The same turns and mirrors carry the whole set onto itself, and each row onto the other rows of its family. Which rows share a family with each named row? Give them in list order.
These 32 rows form 4 families of 8 rows each.
panim: [  0  -7  -4  13  15  11   0 -19 -26  -8   4 -19   6  14  20   4 -17  29
   7]
tosi: [ 12   5  14  10  -4 -14 -22 -21 -11   6  31   5   8 -11  12  16  19  -7
  -7]
Kolis: [-15 -13  -9  -1  15 -16   4 -10 -19  16   7 -20   1   4  22   9 -16  35
   9]
vozol: [  8 -14   4  12  11  14  11  -3  11  -9  -6 -10  10  15  20   4  -9  19
  14]
toruv: [ -5  19  10   6  -2   2 -26 -21  -8  17  10  -8  -3 -15  10  20  16  -6
 -14]
zat: [  7  -7  -1  13  18  13  -5 -17 -26  -1   4 -23   5  15  17   2 -17  27
  12]
Zosa: [  6  -1   0  11   0  10 -19  -4 -12  23  -1 -11 -29 -16   0  12   7 -11
   0]
mabal: [ 22 -19   4  15  -4 -16 -14  -4 -17  17  22   3 -17 -13   6   6  12 -10
   9]
Zafa: [ 17 -18   0  15  -4 -12 -15  -6 -19   9  21   5 -13 -14   1   8  15 -15
  11]
zugu: [ -7  12   4  16  -9   4 -26 -20  -7  12   6  -2  -1  -9   8  12  17 -10
 -19]
Nepum: [  0  -1  -3  10  -3   7 -18  -5 -11  19  -3  -9 -23 -19  -2  11  14 -16
   5]
sukig: [ 12 -12  -1  10  -7 -17 -16   3 -17  17  20   5 -12 -12  -1   6  15 -15
   3]
Sekor: [  9   0   7   9   7  17  10  -5   7 -10  -7 -11  17   8  24   4 -10  15
  15]
tazep: [ -8 -10  -4  -7   6 -14  19   4  10   7   0 -10  11  -1  25   7  -7  23
  16]
Kifev: [ 11  -5   9  13  -7 -17 -19 -24   1   9  32   6   8  -7  13  11  20  -3
 -10]
feke: [  4 -18  -1  18  19  10  -3 -17 -16  -3   5 -17   4  21  17   5 -17  30
   7]
geg: [ -6  13   5   9  -4   9 -25 -24   6  16   9  -8  -3 -10   8  17  16  -4
 -20]
Lefur: [ -2   2  -3  12  -5   1 -24  -5 -19  23   1  -9 -21 -12  -2   6  14 -12
  -4]
Nof: [  3  -7   5  16  -6 -17 -22 -26  -7   6  30   9   7 -11  11  15  18  -7
  -8]
fivip: [ -9 -19  -5   6  21 -16   8 -15 -16  13  12 -20   8   2  26   9 -16  32
  12]
ketu: [ -5  -8   3  -7   7 -14  14   4  15  12   5  -8  15  -2  27  13 -12  22
  15]
mot: [-12 -21  -5   5  19 -14   0 -11  -7  19   8 -17   2  12  21  11 -18  36
   6]
misi: [  6  -4   1   6   6  13  16  -4   2 -17  -2  -9  16   9  23   3  -8  17
  14]
Forap: [ -8 -15  -6  -2  17 -18  -1  -9 -17  21  14 -20   4   5  19  10 -19  33
  12]
gorig: [  6   8   6   4  -1   1 -19  -2 -17  23   1 -11 -22 -20   2  14  14 -13
   4]
Giv: [  4 -15  -4  14  23  11   8 -15 -22  -6   4 -22   4   8  20   6 -18  23
  14]
vabuv: [ 22  -6  10   8  -2 -14 -14  -1 -20  13  21   2 -11 -16   4   9  17 -14
  11]
pom: [-11 -10  -2  -3  14 -12  18  -6  12   9   3 -17  17  -2  27   9  -6  24
  13]
dabu: [-13  10   2  10  -6   2 -25 -25   2  16   6  -5  -2 -16   9  18  18  -7
 -14]
zas: [ -8 -16   0   0  10 -10  13   2  19  13  -3 -10   8   6  24  10 -10  25
  13]
Taf: [  7  -2   7  15 -11 -15 -19 -13  -5   5  26  12   7  -8  10  11  18 -13
 -12]
bisef: [  2  -6  -1   5  16  16  18  -6   6 -10  -5 -19  13   4  21   7  -9  15
  15]

The rest of the family of tazep: panim, Kolis, Zafa, Nepum, Nof, misi, dabu
The rest of the family of geg: zat, Zosa, mabal, Sekor, Kifev, ketu, Forap
The rest of the family of Lefur: zugu, sukig, fivip, Giv, pom, Taf, bisef

The same turns and mirrors carry the whole set onto itself, and each row onto the other rows of its family. Which rows share a family with each named row? Give them in list order.
These 28 rows form 7 families of 4 rows each.
Milig: [-22  20 -37 -14  28  -9   5   1 -13 -16  -6 -15   0 -17]
Zudu: [-20  24 -34 -14  31 -11  -7  11 -10  -5   7  21   9   0]
fumok: [  2  -9 -39  12  49  13   4  32   2  20  -8  -7  13 -23]
susi: [-20  18 -32 -23  21  -1  -3   7  -7  -1   6  18  10   0]
lig: [-24  21 -47 -11  29 -13   2   0 -14 -11   4  -6  15 -14]
bar: [  1 -12 -28  16  26 -13  -4  28   6  26 -15  -8 -10 -21]
vokov: [  2 -10 -21  14  39  13  -3  33   7  17 -12 -10  10 -22]
gomeg: [ -4  -7 -28   4  50  17  11  31   7  14  -9 -10  13 -23]
sava: [  3 -11 -45  16  35 -15  -1  27  -2  28 -14  -3  -7 -15]
sesoz: [-28  21 -40  -1  28  -7   5   2  -7 -16   2 -14   3 -22]
bivup: [ -3 -10 -32   9  37  18  13  37  10  16  -2  -5  10 -19]
bafen: [-30  23 -36  -7  29  -8   4  -1  -6 -12  -1  -9  13  -5]
Teg: [  4 -13 -37   8  26 -11  -3  30  -1  27 -16 -13  -9 -20]
zetez: [  1  -9 -26  11  52   8   1  30  10  19 -13 -12   4 -22]
tas: [  7 -13 -30  13  37 -17  -5  33  -1  23 -12  -5  -6 -23]
rarib: [-29  22 -28  -7  26 -13  -3   0  -7 -16   1 -10  11 -17]
posut: [-18  24 -22 -21  25 -10  -8   8  -1  -1   2  20   9  -6]
muvun: [  8 -13 -37  11  29 -27  -6  24  -1  21 -12  -3  -7 -14]
Tisoz: [-27  26 -41  -6  31 -11   2   0  -4 -12  10  -3   8 -15]
sed: [  7  -7 -34  10  40  12   3  29  11  18 -11 -11  10 -31]
nok: [ -9  25 -30 -17  27  -8 -11  16  -3   3   2  25   9   3]
sukiz: [  5 -13 -31   4  39  17  -2  32   4  21 -13 -11   8 -19]
Bitun: [ -2  27 -30 -28  26  -6  -7  11  -5   0   0  14  10  -3]
vagub: [-14  22 -33 -19  19 -12  -2   8  -7  -4   7  24  11  -9]
siko: [  3 -17 -40  18  23 -17  -3  28   4  18  -9  -7  -5  -6]
fomuv: [-18  23 -40 -23  31  -7   0   6  -7   2   2  20  10  -2]
Nat: [-27  19 -40 -11  18 -11   1   0 -10 -10   7 -10  11 -10]
Mela: [  2 -12 -34  12  33 -13  -4  34  -3  25 -22  -5  -7 -12]

The rest of the family of lig: bar, vokov, fomuv
The rest of the family of bivup: Milig, Bitun, siko
The rest of the family of posut: fumok, sava, rarib
The rest of the family of vagub: bafen, sed, Mela
The rest of the family of susi: Teg, sukiz, Nat
The rest of the family of Zudu: zetez, tas, Tisoz

The same turns and mirrors carry the whole set onto itself, and each row onto the other rows of its family. Which rows share a family with each named row? Give them in list order.
These 30 rows form 6 families of 5 rows each.
gune: [ 26 -13  11 -29 -20  -9 -13 -32  -5  24 -15  -5  -7]
dise: [ 26 -22   2 -26 -21   2   0 -38  -8  11 -13   7  -9]
gav: [  5  24  11 -45 -14  -4  21 -34  20  19  10   4   7]
kodib: [ 12  16   6 -60 -19 -13  17 -35   7  37   3  23 -29]
lub: [ 10  14  13 -63 -14 -17  16 -40   4  27   2  27 -25]
sufup: [ 34   1 -11 -39  -2   1   4 -23   4  28   4  -7  14]
kiz: [ 17   7  -3 -39   6  15  17 -29  16  28  -7   7  16]
gido: [ 23  14   0 -34   1   9   4 -32 -16   3   1  28 -30]
ruk: [ 31  14   0 -37   6   1   6 -17   5  40   2  -7   7]
kuzul: [ 31  -3  -9 -38   3  10  18 -24   2  30   5   2  12]
zabut: [ 27  21  -1 -38  -5  -1  -3 -29 -11   8  -4  25 -37]
nokur: [  1  17  11 -35 -22   9  26 -34  15  18  11   7   0]
melap: [ -8  16  11 -49 -14   7  18 -44  17  22  -1  18   0]
rof: [ 24 -19   3 -33  -8  10   2 -29   3  19 -26   9   2]
duse: [ 35 -12   5 -26 -14  -5  -5 -30  -2   6 -21   5  -8]
mesal: [  4  22   8 -42 -22   0  18 -26  18  23  13  -2   3]
tepu: [ -2  23   7 -39 -27  -2  18 -38  18  24   5  -3  -5]
bugid: [ 22  23   7 -32   1  -2 -15 -30 -17   9  -1  14 -26]
godi: [ 33 -11  -3 -27 -21  -5 -12 -35  -5   9 -16   3 -13]
Pelog: [ 29  12 -12 -36   4   5  12 -19   6  30   1  -9   8]
Bamas: [ 16   1   8 -37   1  13  -5 -25 -12   3 -17  27 -21]
fek: [ 13   5   4 -56 -15  -7  23 -46   1  37   2  29 -26]
furi: [  5   6   6 -62  -2   0   8 -40  -4  27  -7  36 -23]
Bebom: [ 18  16   6 -55  -9 -18   4 -46   0  44  -3  20 -28]
tetup: [ 34   1  -5 -38   1  -2  12 -27  12  26  -4  -4  18]
kedod: [ 13  15  -3 -63  -9 -14  12 -41  -3  38   2  21 -29]
pabef: [ 29 -17  -2 -32 -20  -6  -6 -29  -6  22 -20  -4 -12]
mabu: [  3  29  18 -32 -22  -3  12 -35  18  27   4  -1  -8]
Punev: [ 17  18   2 -35  -6   2  -8 -26 -17   2  -3  15 -33]
Kimer: [ 28  13   7 -43   0  -5  -2 -26 -13   5  -8  28 -33]

The rest of the family of Pelog: tepu, kedod, pabef, Punev
The rest of the family of lub: gav, duse, tetup, Kimer
The rest of the family of godi: kodib, sufup, zabut, mesal
The rest of the family of gune: ruk, bugid, Bebom, mabu

